Where one turn sends some rows of the set: a few examples, then the rows asked
Fofaz: [-12   4  -5  15   2  -8  -1  -7  -6 -17 -22   8 -10  -3  -7   7  19  -9
   4 -19  -4  -2 -20 -18 -21   6   8  -1 -10   2 -17  -2  -2 -10  27]
dure: [-11  -8  -5  18  10 -10   4 -17   6  -1 -19   6  -3  -5   0   2  26  -5
  -1 -25  -7  22 -34  -9 -23   9   4   2  -7  -7 -19  -2   0   4  20]
Zin: [  0   8 -11   3  -8  -4  11   0   8 -10 -18  20   0   1 -18   1   8  15
  10   8  10   2 -22  -6  -3  16   0 -21  -6   8  13   5 -10  -8  12]
guses: [ -9  13 -23   3  10   1  -7 -19 -16  10 -16   2  -1  -2   2  -9   3  -1
  -7  -8 -17  11 -11  -1   7 -12  -5 -22 -27 -10  -3   7   6  12   4]
Sesi: [ -6  15 -19   4   8 -10   2  -2 -11 -12 -20   3   8  -8 -10   9  14  -6
  -7 -19 -15  -7 -14 -11  -9  11  10   7  -3  11 -34  -4   4  -4  25]
Kapid: [  0  -2 -12   6  -2  -5  14  -9  18   3 -16  17   8  -1 -11  -2  14  18
   7   3   6  24 -34   2  -4  19  -4 -19  -2  -2  11   6  -9   5   7]
gokuv: [ -9  18  -5  13   1  -6  -6   4  -9   3 -13  -7 -14  -7  -5  23  10  12
   0   1   8  -4 -14  -6   0  23   5 -11 -10  12   1  -3 -18 -18  16]
Ronir: [ -7   9 -11  13  15  -9  -2  -7   3  25  -7 -13   5 -13   3  19  17  19
 -12  -5  -1  26 -30  11   5  30   1  -4  -1   3 -10  -4 -13   3   7]
Zote: [-12   3   2  22   6  -6  -5  -8   3  16 -11  -7 -15  -7   3  18  19  14
  -1  -4  10  20 -30   0  -7  24   0 -12 -10   0   7  -2 -19  -8  11]
rufem: [ -9  15 -22   3   9   0  -6 -19 -17   9 -15   2  -2  -1   2  -8   4  -1
  -6  -8 -17  10 -12  -1   5 -12  -5 -23 -27 -10  -3   7   6  11   5]
tobo: [ -9  15 -22   3   9   1  -6 -19 -18   9 -14   2  -1  -1   2  -8   3  -1
  -7  -7 -17  10 -10  -1   7 -12  -6 -22 -26 -10  -4   7   6  12   4]
Fefed: [ -6   6 -27   7  -2 -16   5  -3  -3  24 -10   0  18  -9 -10   8 -13   8
 -17  -3  -7  -8 -14  -7  -8  -2  -3   8  15  -3 -23   7   5  -7  19]
gutid: [  5  17 -25  -7  -3  -5  13   5   3  -7 -17  13  17  -4 -21   4   4  18
   0   8  -1  -2 -17   0  10  20   1 -14   1  15  -3   4  -5  -2  11]
bab: [ -9  15 -22   3   9   1  -6 -18 -18   8 -16   2  -1  -1   1  -9   3  -1
  -6  -7 -17  10 -11  -2   6 -12  -6 -22 -26  -9  -4   7   5  10   5]
nopog: [-12 -10 -10  20  -7 -14   1 -13   6  23 -12   6  -3  -3  -4   3  -7   4
  -5  -5   5   4 -25 -15 -25  -7  -8  -1   7 -16  -3  10  -2 -11  19]
Dafeb: [ -6   4 -18   8  16 -12   6 -12   1   3 -18   1  15 -11  -2   4  21  -1
 -11 -24 -18  17 -28  -2 -10  14   5  10   1   2 -36  -3   6  10  19]
Pir: [ -9  -7 -20  15   1 -17   6 -12   8  34  -9   1  15  -8  -3   4  -7   8
 -14  -8  -4  12 -27  -4 -16  -2  -8   7  14 -14 -16   9   3  -1  15]
Nus: [ -4  24 -17   5  10  -8  -3   4 -10  13  -8 -14   6 -13  -5  23  10  16
 -12   0  -2   2 -15   5  12  29   6  -3  -1  16 -16  -4 -11  -7  12]
Nuti: [-10   3 -16  13 -10 -13   1  -2  -5  14 -12   5   1  -4 -12   8 -14   3
  -7  -2   2 -17 -12 -18 -16  -7  -3   1   7  -4  -9  10   0 -19  24]
Zore: [  5   8 -24  -4   4  -7  16  -5  13   7 -14  12  24  -7 -14  -1  10  22
  -3   4  -3  20 -28  10   8  24  -2 -12   5   6  -4   4  -4  11   6]

Pir turns into nopog
Zote turns into gokuv
Sesi turns into Dafeb
Where do these go?
gutid turns into Zore

Where one turn sends some rows of the set: a few examples, then the rows asked
Rit: [ 16   9 -10  -5  18 -42  -4   1  -4  -1 -21   3  -3 -12   8  -6  -2 -17
  -2   3 -10  20   2 -28   7  12 -16   9  18  -4   7  16 -15 -14   2 -16
   2  14   9  -5  12  -7 -14   5 -12   6  12   2  -6 -32  -8]
nisu: [ 17  13  -5 -32  19 -14  15 -11  -8  13 -24   5  -7 -18  -5   8   4 -22
  -3   1  -1  14   8 -26  -2  14  -9   7 -20   5   8  28  -7  -5 -15  12
  -2  11  14  26  -7   4  16  18  -4  18  -1  -5  -7 -15   0]
vener: [  7  14   2 -15   1 -16  15   4  -8   0  -8  16 -21  -8   6  -9   1  -7
  -7 -10  -3  11   8  -9 -19  -4 -10  11  13   1   8   2   5   3  10   0
  -1  12   3   0   8 -21 -19 -10  -9  17  10 -10   6 -12   4]
fime: [ 22  18  -7 -13  29 -19   8 -26 -20   0  -6   6  11 -17 -10  14  -7 -19
   4  -6  -1  18 -13 -16 -11  10 -13   4  19  -3  17  -2 -15  -9  -8 -11
   0   3  -3   7  -8   8   7  12  19  -7 -13   9 -17 -18  -9]
vate: [ 17   2  -9 -16   7 -30   6  -2  -4   2  -3  15 -14 -21   0   2  -4  -5
  -4  -5  14  22  -7 -30  -2  -3  -8  10  18  -2   5  -1  16   9  19   5
  11   2   5  -2  13  -4 -12   3 -12  12   3  -5  -3 -23   7]
teru: [ 13   8  14 -20  16 -18  16 -16 -14   5 -22  16  -2 -24 -19   9 -11   8
 -10  -9 -24  10   2 -16 -11  16   6  -2  -3 -10  -2  21  -2   1 -18 -21
   3   9   0  -3  -9   1   3  -2  14  11  -7  -7 -11   2 -23]
lafim: [ 18   2  -3 -22  14 -17  22   3  -2   5 -25  -5 -17 -32   0   0  -9 -12
  -3  -7  -6  -2   9 -34  -9  16   2  -3  -4  -4   8  35  -1  -7  -6  -1
   2  19   2   4   5  -5   5  20 -19  11  19 -15  -9 -11  -3]
fudot: [ 11  10 -19 -10   3 -13  18 -28 -12 -12 -29  -1   6 -12  -1   9   2 -18
   1   5 -24   1 -12  -7   1  -8 -15   2   9 -13  10  11   3  -6  -2 -19
  -7   5   7  20   0  -8  15   8  20  20  -4 -14 -16  -6 -13]
kofa: [  6  10 -10 -21  23  -1   8  -5  -1   3  -3   9 -14   2  -5 -11 -13   0
  -5 -23 -13   0   4 -20   1  10   3   0  11 -15   6  16   2   8   6  -2
  17  -3   7   3   9  -5 -25   7 -20   9   4 -20  -4 -15  -3]
tor: [ 24   2  -4  -3  18 -39  -2 -14   5  -3 -25  11  -5  -7   7  -7  -8 -24
  -7   6  -9  30   8 -27  -7  18  -8   4  17  -1   2  20   2  -9  -8  -7
   1  16  10   1  12  -2 -18   5  -8   5  18  -1   3 -24   6]
dake: [  6   4 -15 -12  25   0  13  -5  -7   6  -2  35   6 -11   0  19  -8   7
 -12  -4 -13   4  -2 -19  -2 -20 -10   6  13   4   6  15  14  -7   8  -5
   9 -11  -5  10   3  -1 -19  -5 -10   7  13  -8 -19 -12   8]
gir: [ 29   6  -9 -32  19  -6  26  -9   3   0 -10  19 -11 -11  -2   0 -15  -4
   5   4 -18 -11 -10 -18   0  -3 -10  24  15   9  -4  22  -1 -11  15   6
   6  -6  18 -12   0 -19 -12   6  -7   1  14   4 -14 -14  -6]
soza: [ 19  19  -8 -13   5  -9  14 -13 -16  -8 -15  -1   2 -21  -5   9  -9 -23
   7 -13 -10   9 -19 -16  -1  -4 -23  11   6 -13  25  15 -17 -14  -7  -4
   2   8  16  20  -1  -6   4   8  16  -5 -13 -14   6 -12 -19]
Fikef: [  7 -16  -8 -26  16 -16  28  -3   0   4 -16   4 -15  -9 -10 -13  -7 -13
  -4 -10  -3   0  -5 -14   6   2   3   9   5   7   0  13   2  10   9   4
  24   9  -6   6  15  -1 -18   2   5  12  15   8  -5 -22   1]
koz: [ 14   8   0 -10  13 -14   6 -13  -7  -6 -10  18   0 -14  -6  -3 -18   2
   7  -3   7  14   6 -37  -6  11   6 -18   3  -6  17  24  10  -4 -19   2
   5  -4 -12 -10   9   6 -21  -4  -1  19   6 -11  -9  -7  -3]
Vef: [ 22   5  -9  -8  14 -18   6 -18 -11  -1 -24  10  24 -20 -10  25 -19  -2
 -11  17  -7  -5 -10 -17  -5   0  -3  15   1  -7   4  23   5  -2 -20   3
   0   3   6  12 -10  15   3   8  14  -5 -17 -10  -4  -6   1]
vir: [ 15  16 -16 -30  16 -15  12 -19  -5   2 -22   2   8 -10  -8   6   8 -21
   2   8  -8  11  -1 -15   1   9 -18   7 -16   2  11  19  -5  -5 -14   9
  -1  -1   9  31  -1   0  14  14  13  18 -14  -1 -17 -12  -5]
Kir: [ 15  -5 -11  -9  25  -3   6   0  -3   0  -2  20 -13 -10  17  13 -18   4
  -5  -6  -4   1  -2 -20  -2 -10  14   8  21 -12  -1  13   0  -1   9  -3
  12   6  -3   7   6  -1 -22   5  -8   2  17 -15 -11 -11   9]
digam: [ 17  19 -12 -10  12 -18   8 -13 -13  -9  -8  -4   4 -19  -8  17 -13 -20
   8   4  -4   4 -23  -6  -4  -9 -14  19  18 -15  29  10 -13 -19 -11  -7
  -2   5  14  16  -1   4   0   7  16   0  -7   3  -2 -12 -13]
sis: [ 16  -2  -8 -19  11 -20  23   4   0  -3 -13   4  -5 -36  -4   0 -10  -8
  -3  -3 -12 -13  -2 -30 -14  12  -2  -5   6  -5   6  33   6  -6   2 -14
  -2  15  -6  -9  15 -14  12  17 -10  15  13  -9 -20 -11 -11]
pobim: [ 20  18  -1 -18  30 -36  15 -11  -7   5 -17   7 -12 -15   3  16  -1 -16
   1  17 -18  10  -1 -19 -22   2   3  14   1  -9  -4  19 -17 -14  -5   2
 -10   6   6   3 -11   3  17  10  -3  17  11  12 -15 -13 -14]
Duti: [  8   3 -15 -19  28   2  25  -7 -23   0  -4  23  13 -22   4  19 -13   2
 -11   1 -15  13   0  -3   7  -6   0   1  -8 -17   7  21   2 -18   9  -7
  -8  -4   7  -1   1   2   5  -5 -20   8  -9  -2 -12 -11   5]
fovil: [ 18   5  -3 -26   7 -22   1   8 -11   2 -21   3  -5   4  13 -10  -6 -13
   1  -9  -3  22   9 -21   7  -5 -20  16   6   3   4  13  -6 -23 -10  -8
  -3  30  12   7  10  -2  -8   8  -2   7   8  -9  -3 -25  12]
lege: [ 17   8 -23 -21   8 -14  12 -27  -7  -6 -25   1  14  -9  -6   4   0 -11
  11  13 -11  -2 -12 -17   1  -9 -22   4   7 -10  17   5   4 -10  -2  -3
  -5   0   1  17   5   0   5  19  22  16  -9  -8 -22  -6 -14]
sezi: [ 16   4   2 -11   8 -18  10 -22 -11   6 -20  15  12 -17 -17  22 -17   9
  -2  12   1   4   1 -28  -3   7   4   5   1  -2   2  30   8  -9 -24  10
  -2   2  -3   3  -8  16  -9   6  10   9 -10  -8 -11   0   5]
navib: [ 26   2   2 -18  36 -26   3 -25 -22   6 -12  18   8  -7  -1   7  -1 -16
   6 -15  -5  30  -3 -15 -17  17  -8  -4  13   1  11  -1 -11  -5 -13  -7
  -2   9  -9  -4  -1  12   2  13   8  -5  -2   5 -15 -16  -3]
Mar: [  3  18 -17 -28  25  -2   7 -11  -9   6 -11  19   1 -14  -9 -12 -18   4
 -14 -22 -16   2   3 -15   0  -2  -9  -8  18  -9 -12  15   5   8  17  -2
   7 -10  15   0   1 -13  -9  -3  -6   7   0  -9  -7  -4   1]
doza: [ 12  -1 -14 -15  16  -6   7 -11 -18  -7 -13   3  31 -11  -2   6  -6 -14
   5   1 -14   2 -10  -6 -19  -8 -17   6  -2 -11  19  11   3   7 -16  -8
   9   6   1  21   1   6   6  11   8  -1  -9 -10   1 -18 -25]
Dovov: [ 15  10  -4 -19  16 -22  21   2  -8  -1 -19  -2 -22 -11  -1  -2 -15  -5
  -3   2  -4  -3   2 -28 -19   3  10  17   3  -7  -1  31  -1 -14  -3  -1
   0  17  -6   1   5  19  -1  18 -13  16  14  11 -21 -19  -3]
nulot: [  9   5 -12 -21  -1  -9  26   0 -10  -6 -15   4 -10 -11  -3  -9 -16  -6
  -6  -3  -2 -15  -1 -27 -14   1   1  13   3   1  -2  39  11 -11  -3   0
  -5  17  -7   2  15  11   2  18  -3  22   1   4 -22 -18   5]
getut: [ 10   7  -2 -15   6  -1  -4  -8  -8 -11 -10  25  -5  -6   3  -7 -29 -13
  -5  -6   7  17  -4 -19  -9  -5   1  -6   5  -7 -10  27  14 -11 -15 -15
  13  -1  -3   5   7   9  -8  -7  17   3  12 -15   3 -18   3]
zosed: [ 14  17 -17 -28  23  11  11 -19  -6   4  -4  23   9 -22  -3  -1 -19   5
 -14  11 -14   8   5 -14  -2   9 -10   7  -8 -13  -3  25   3 -21  17   0
  -5  -6  16   1   2  -8 -10   7 -11  -1 -10   1  -7  -9 -15]
ras: [ 24  28  -1  -7  14  -5  19 -26 -13  -5 -11   7   7  -8  -6  15  -6 -29
  -4  -6 -11  13  -1 -15 -13   9 -25   9  14   1  12  15  -5 -17 -21  -8
  -6   7  10  15 -15  -7   4   7  15  -4 -10 -18   3  -6   6]
vedul: [ 27   6 -13 -22  15 -25  18  -3 -17   2  -4  19   5 -19   2   4   2  -2
   0 -18  -1  16  -2 -25   1 -10 -24  11  12   7 -13   2   4   3  12  12
  14  -5   6  -4  14  -6  -8  -2  -9  -6   2   0   5 -26  -4]
Vokun: [  3  -6 -19 -24  20  -6  35  -5 -11   1  -9  10 -12 -17 -10   7  -8 -12
  -3 -15 -14  -4  -7  -7  22  -1  -7   8  -3  12   5  21  -5   4  11  -2
  11   3   7   0   6  -5   1  -2  -9   3  10   5  -5 -18  15]
tetos: [ 12  11   1 -13   9 -12  22 -14 -26   9 -14  21  14 -17 -12   9  -2 -11
 -22   2  -8  22  -7  -1 -17  -2 -29  10   4   1   7  11  11 -27   7  -9
   5  -7  -1  -3   2  -4 -13 -16  -8   3   3   6  -6 -18  -3]
deg: [ 13   8  -2 -12  24 -14   0  -2  -8  -8 -10  22  10 -17  -2 -12 -18  -9
   9 -10  -1  10  -3 -21  -9   6   2 -20  11 -11  15  19   3  -6 -18  -9
   8 -14  -8 -14  11   0 -13 -12   4  13  14 -14  -3 -20 -12]
lur: [ 20  -4   9 -26  18 -30   4  -3 -12   1 -24  12  -2   6   8 -13  -6 -14
   5 -17  -7  33   9 -17  -9   2  -8   2   3   1   7   7  -3 -12 -11  -4
  -1  28   1   1  12   6  -8   6  -3   5  13  -2  -6 -25   7]
sak: [ 36   6 -12 -24  20  -4  40 -23 -21   2 -12   8  15 -11   8   4   0 -18
  -2   0 -15   4   1 -16   9   2 -17   3   2  -1 -17  23  -7 -27   4  15
   9  -2  10  -5   2  -8  -9   6  -5   0   8   5  -9 -22  -9]
zoka: [ 20   6 -21  -6  17 -11   7 -15 -14 -13 -18   1  28 -15   4   4 -16 -18
  -3  12 -15  -2 -10  -8 -20  -8 -12  11  14 -19   3  17   4   6 -16  -6
   4   3  15  17  -3   4   6   8  11   3 -11  -8   7  -9 -17]
Tobu: [ 22  16 -10 -17  22 -30  14 -19  -5  -4 -18   5   5 -15   7  20   2 -17
   4  17 -26  10  -8  -9 -14  -5  -5   8   2  -9  -5  14 -12 -12  -7  -3
 -10   0   8  13  -9 -12  25   5  14  14   0   0 -19  -9 -14]
sep: [ 23  11  -9 -25  16 -11  17 -18 -25  11 -18  11  20 -35 -10  -3 -13  -6
 -21  -6   4  23  -4 -13  -4   1 -24  -2  12  -5  -7   6  11 -19  12   8
   2   1  15  -7   5  -8  -2 -10   7   1  -3   2   4 -10   5]
miz: [ 20  -2 -12 -35  24  -8  30 -15 -18   5  -5   2   5 -13  -7   9  -4 -27
 -12   6  -9   6  -1  10  14  10 -15   0   1  -5  -8  15  -1 -21  -2 -13
  14   1  11   2   2  -6  -4   5  -9  -1  13  17 -15 -14  -1]
bevop: [ 16  13   4 -20  19 -14  12 -13 -16   2 -24   9  19 -18 -16   6  -7   2
  -9  -5 -30  -3  -5  -6 -14   9  -5   8  -8  -9  11  13  -6   4 -18 -14
   0   6   3   5 -10   2   6   2  13  -1 -16 -10  -6  -9 -28]
konal: [ 25 -12   3 -22   8 -22  31  -4   8   2 -18   7 -10  -6   1  -1 -11 -14
   4  -1 -14  -4  -7 -17  -7  -6   3  11  22   2  -5  23   9  -2   5   7
  15   1   8  -8   2 -20 -13   2  -8  12  25 -15  -3 -15   3]
kulis: [ 27  17  -2  -5  21 -14   8 -33  -7  -2 -15  15  -1   0  -1   8  -5 -27
 -11  -2 -10  25   8 -16 -17  22 -15   7  15   5  -1  20   6 -12 -25  -6
  -6  10  11   8  -6   2  -6   9   7   0   1 -13   8  -6  12]
rufit: [ 11   7  10 -16   5  -9   4 -12 -11 -12 -12  21 -18 -12   0   0 -27  -2
  -6  -8   0  22   2 -24 -13   3  12 -11   4 -11  -7  25  13  -4 -11 -23
   9  10  -4  -4   2   2  -5  -7  10  12  10 -10  -9  -2  -4]
Gaku: [ 12  11 -10 -23   6 -16  12   1 -13   2  -6  16  -3 -13  -2   3   1 -14
 -13  -2  -3   5   7  10  -8  -1 -20  16  19  10  -2   7   6   1  -3 -10
   5  -4  15   6   6 -19 -19 -12 -15   1  14   8   4 -13   8]

Mar turns into Gaku
fime turns into vir
Where do these go?
Kir turns into vate
doza turns into soza
lafim turns into rufit
teru turns into kulis
fovil turns into sis
miz turns into zosed

